One turn moves each row of this set onto another row. After a few examples, where does it send each row asked below?
fimo: [  1  -4  -6 -10  14   3  -1  -3 -18  -3  -4   1   0   1  -1  18   6  -5
   3   2   1  11   7   3 -14  -5  -5   6   3  -1   4  -2   0   2   0 -16
   3  -6]
mep: [ -2   5  -2   2  -7   0  -4   3   1   4  -3  -5   1  -3   1  13   6   7
   3  15  -1 -10   3  -2 -26  10 -15   2   1   0   0   0   1   8  -3  -7
   4  -3]
vib: [ -7  -1  -6   9 -10   2  -3  -4  -3   1  -7   4  -2  -3  -2   6  -3 -11
  -2   3   0 -14   1  -3  -1  -3  26   6   1  -2  -3  -2   5   7  -2   7
   4  -2]
Dun: [ -7  -3  -6  -2  -9   2  -5  -2   9  -8  -3   1  -1  -1  -2   2   2   5
  -2  22   0 -12   2   0  -3   1 -19   3   5  -3  -3   2   3  -1  -3   7
   4  -7]
Sevud: [ -1  -2  -4   2 -10  -1  -7   1 -13   5   4   6   3  -4   5   1   6   8
 -10  -4   0 -14   3  -3 -12  -3 -12   3   4   1   7   1  -5 -11  -4 -29
   5  -1]
Zoluk: [  1   0  -7   3  -3  -4  -8 -10  -4   6   2   5  -6  -1   0 -12  12   1
   1   2  -2 -11  -1   2 -11  -9  26  12   2  -2  -1  -2  -3  -2   3  -3
   0  -5]
lon: [  1   0  -2   0 -11  -3   1  -8   5  -1  -4  -1   0  -4   8   3   9  19
  -2 -17  -1  -8  13  -5   3   0 -20   0   7  12  -5   8   7  -4  -6   1
   5  -6]
viban: [ -1   4  -2   0 -10   2  -6   6   2   6  -2  -5   2  -1   2  16   6   6
   1  13  -1 -10   3  -1 -27   8 -13   2  -1   0   3  -2   2   4  -5  -8
   6  -4]
zev: [  8   3  -1   3   3   1  -2  -2 -11   3   3  -4   2  -2  -5  -5   2  17
   0  -9   4 -11   1  -6  12 -16  11  -1   8   4  -6   9  10   0  -2 -13
   4  -6]
ponok: [  2 -10  -5   3  13  -5   0  -3  15   8 -14   5  -2  -4   6  12  -3   1
   4  -6   3 -16   3   3   1   8   8   1  -1  -2  -1  -3   4  -4  -6  -1
   4   1]
Nim: [ -2  -3  -1  -5  -7   7  -5  -4 -26   5  -9  -1   3   0   1  14   3  10
   5 -10   1 -18   5  -4 -12  -6   8   4   4  -4 -11   1   7  -1  -9  14
   4  -7]
sinu: [-17   4  -8  -6  10   5  -2  -4  -7   3  -9   1  -3   1  15  -4   5   8
  -1 -11   1  12   5   1  -2  -6   7   4   6  -3   6   1  13  -1  -1 -19
   8  -3]
Dibiz: [ -2  -3  -3  -3  -6   8  -6  -3 -25   7  -6  -2   1   3   0  11   2   7
   5 -11   1 -20   3  -2 -14  -7   4   8   1  -8  -9  -2   3  -2  -6  14
   4  -9]
Siken: [  2  -4  -6 -10  13   4  -1  -2 -17  -2  -4   1   0   1   0  19   5  -5
   2   2   1  11   7   2 -14  -5  -4   6   3  -2   4  -2   0   1  -2 -16
   4  -6]
tes: [  2 -10  -4   2  12  -5   0  -4  15   8 -15   5  -2  -5   6  13  -3   1
   3  -6   3 -16   3   2   2   8   8   1  -1  -1  -2  -2   5  -4  -6  -2
   5   1]
samen: [ -3  -6   3  -4 -29  -2  -3  -2   3  -2  -7  -1   2  -2  -4  -1  -6   5
   5  -2   2 -19   3   1  -4  -5 -10   3   3   2  12   2   0   5  -4   2
   3  -5]
kivo: [ -3  -2  -3  -1  -3   5  -4  -6 -27   5  -8  -2   1   0  -2   9   2  10
   8  -9   1 -19   4  -3 -12  -4   3   5   5  -5 -13   1   4   3  -5  16
   3  -7]
Duna: [  8   2  -1   1  -1   5  -5   2  -8   7   6  -5   1   2  -3  -2   2  14
  -3 -13   3 -13  -1  -4  10 -20  12   2   3   0  -1   5   8  -7  -4 -14
   7  -9]
Bil: [ -4  -6   3  -2 -26  -5  -1  -5   2  -4  -8  -1   2  -4  -5  -3  -5   7
   7  -1   2 -18   3  -1  -4  -3 -11   3   5   3   9   4   0   9  -3   4
   1  -3]
det: [ -3  -3  -2   1   7   1  -5  -6 -19  -3   6   1  -1  -5  -2 -10   1   3
   7 -17   1   5   4  -3   5   1 -16   8   4   2   1  -2   5  -6  -8  10
   5  -6]
Sog: [ -1   5  -1  -1 -10   0  -4   4   1   4  -4  -6   4  -4   2  17   7   8
   2  16   0  -8   5  -3 -25   9 -11  -1   2   3   2   1   5   6  -6  -8
   5  -2]
redul: [  0  -5   0  -7  -3   6 -10   0 -16   2   7   0   1   0   2   0   1   1
   1 -21   0   4   5  -2   4  -3  -9   8   1   1   8  -5   8 -16 -15   7
  10  -8]
Vef: [ -6  -1  -7   6   2  -3   1  -3  -6   2   6   3  -2  -6  19   1   4   5
   0  -1   1  25   3  -2 -17   3   3   6   5   2   7   2   7  -1   2  -2
   3  -3]
lonen: [  2  -1  -2  -2 -15   0  -2  -4   7   2  -1  -2  -2   0   9   5   8  16
  -4 -20  -2 -10  11  -2   2  -3 -20   2   3   8  -1   4   6 -10  -8  -1
   8  -8]
kobiv: [ -7   0  -7  10  -8   2  -2  -4  -3   0  -7   4  -2  -4  -3   4  -3 -10
  -2   4   0 -16   0  -3  -1  -2  24   7   1  -2  -4  -2   4   8  -1   8
   3  -2]
Revu: [ -2  -1  -4  -3  14  -4  -7  -3   5   5  -1   0  -1  -3   5  -9  -6   3
   8 -11   2  16   6   0  -8  -5   3   6   4  -3  -4  -1   1   2  -3  17
   5  -5]
Gog: [  7   2  -2   6   5   2  -4  -1  -9   5   7  -6  -2   1  -6  -9   1  14
   0 -12   3 -14  -4  -2   9 -17   5   5   3  -1  -5   5   3  -1   2 -12
   4  -9]
pesat: [ -1  -4   0  -7   0   2  -4  -5 -21  -4   1   3   5  -8   2   1   3   7
   4 -15   2   8  10  -8   8   1  -5   0   8   7   2   2  15  -9 -15   8
   8  -3]
Zubof: [ -5  -3  -5  -7 -13   3  -5  -2   8  -9  -5   2   2  -2   0   8   3   8
  -3  23   0 -10   6  -2  -2   1 -13  -2   7   1  -1   5   9  -2  -9   6
   6  -4]
pasu: [-18   4  -8  -5  10   7  -4  -3  -6   4  -7   1  -5   2  15  -5   4   6
  -1 -13   1  11   3   3  -3  -7   4   7   3  -6   7  -2  10  -2   1 -19
   8  -5]
Baz: [ 0 -2 -2 -9  9 -3 -6 -2  4  4 -4  1  4 -5  8  0 -5  7  5 -9  3 19 11 -3
 -6 -5 12  0  7  1 -2  3  8  0 -9 14  6 -3]
tuzi: [ -7   0  -7  11  -9   3  -3  -3  -2   1  -6   4  -3  -2  -2   5  -3 -12
  -2   2   0 -16   0  -2  -2  -3  24   7   0  -3  -3  -2   4   7  -1   7
   4  -3]
terib: [  0  -1  -3   1  -9  -3  -3  -2 -17   1   0   8   6  -9   6   3   7  13
  -9   0   1 -11   7  -6  -9  -1  -7  -2  10   6   4   6   1  -7  -6 -28
   4   2]
doma: [ -5  -1  -7   6   1  -1  -1  -1  -4   5   9   2  -4  -3  19   0   3   3
  -1  -3   0  23   0   0 -18   2   1  10   2  -2   9  -2   4  -4   3  -2
   4  -5]
Zilok: [  1  -1  -3   3 -10  -2  -1  -7   6   1  -1  -3  -4  -1   7  -1   8  16
  -2 -19  -2 -10  10  -2   1  -1 -25   4   4   8  -4   5   2  -5  -4   1
   6  -8]
zela: [  2 -10  -4   4  13  -5   1  -4  14   8 -14   5  -1  -5   6  13  -3   1
   4  -5   3 -16   3   3   2   8   8   1   0  -1  -2  -2   4  -3  -6  -1
   4   1]
Gubo: [-18   5  -9  -3  13   4  -1  -5  -7   3  -8   1  -4   1  13  -7   4   7
   0 -11   1  11   4   2  -3  -5   3   6   6  -4   4   0  10   2   2 -18
   6  -4]
Zenu: [ -3  -6   4  -5 -29  -4  -2  -4   2  -4  -9   0   4  -4  -4   1  -5   7
   5   0   2 -17   5  -2  -3  -4  -7   0   6   4  10   4   4   7  -6   2
   2  -3]
Tabo: [  2   0  -6  -2  -8  -2  -9  -8  -4   6   1   5  -3  -2   4  -5  13   2
  -2   3  -1 -10   2   0 -10 -10  33   8   3   1   1   0   2  -6  -2  -5
   2  -4]
gid: [  0  -2  -3  -9   6   0 -11   3   8   9   0  -1   1   1   8  -1  -6   1
   3 -13   1  15   7   1  -8  -8   9   6   1  -4   2  -3   3  -6  -8  14
   8  -7]
gam: [  1  -3  -6  -9  13   3  -1  -2 -18  -2  -3   0   0   2  -1  18   5  -5
   2   1   1  11   7   3 -14  -5  -5   7   3  -2   4  -3  -1   1  -1 -16
   4  -7]
zul: [ -2  -1  -5   6  -4  -5  -3  -4 -17   2   3   7   3  -8   3  -5   6  10
  -6  -1   1 -13   3  -3 -11   0 -15   3   8   3   2   4  -6  -4   0 -26
   2   0]
Konem: [ -6  -4  -5  -6 -14   5  -8   2  11  -4  -2   1  -1   2   1   7   2   4
  -5  19   0 -13   2   0  -4  -2 -15   3   2  -4   2   0   5  -7  -8   5
   7  -7]
pilal: [ -4  -1  -7   2  -2  -1  -1   0  -5   4   6   3  -1  -4  21   5   4   4
  -2  -3   0  24   3  -2 -17   1   6   6   4   1  10   1   8  -6   0  -4
   5  -3]
Rilud: [  1   1  -6   1  -3  -6  -6 -12  -6   3  -2   6  -3  -5   1 -10  13   4
   1   5  -1  -8   2  -2  -9  -7  30   7   6   3  -3   2   1   1   1  -3
  -1  -3]

Zubof goes to Dun
Siken goes to fimo
mep goes to viban
Now these:
Gog goes to Duna
lonen goes to lon
pilal goes to Vef
samen goes to Zenu
Sevud goes to terib
sinu goes to Gubo
tuzi goes to vib
Dibiz goes to Nim
redul goes to pesat
gid goes to Baz
Tabo goes to Rilud

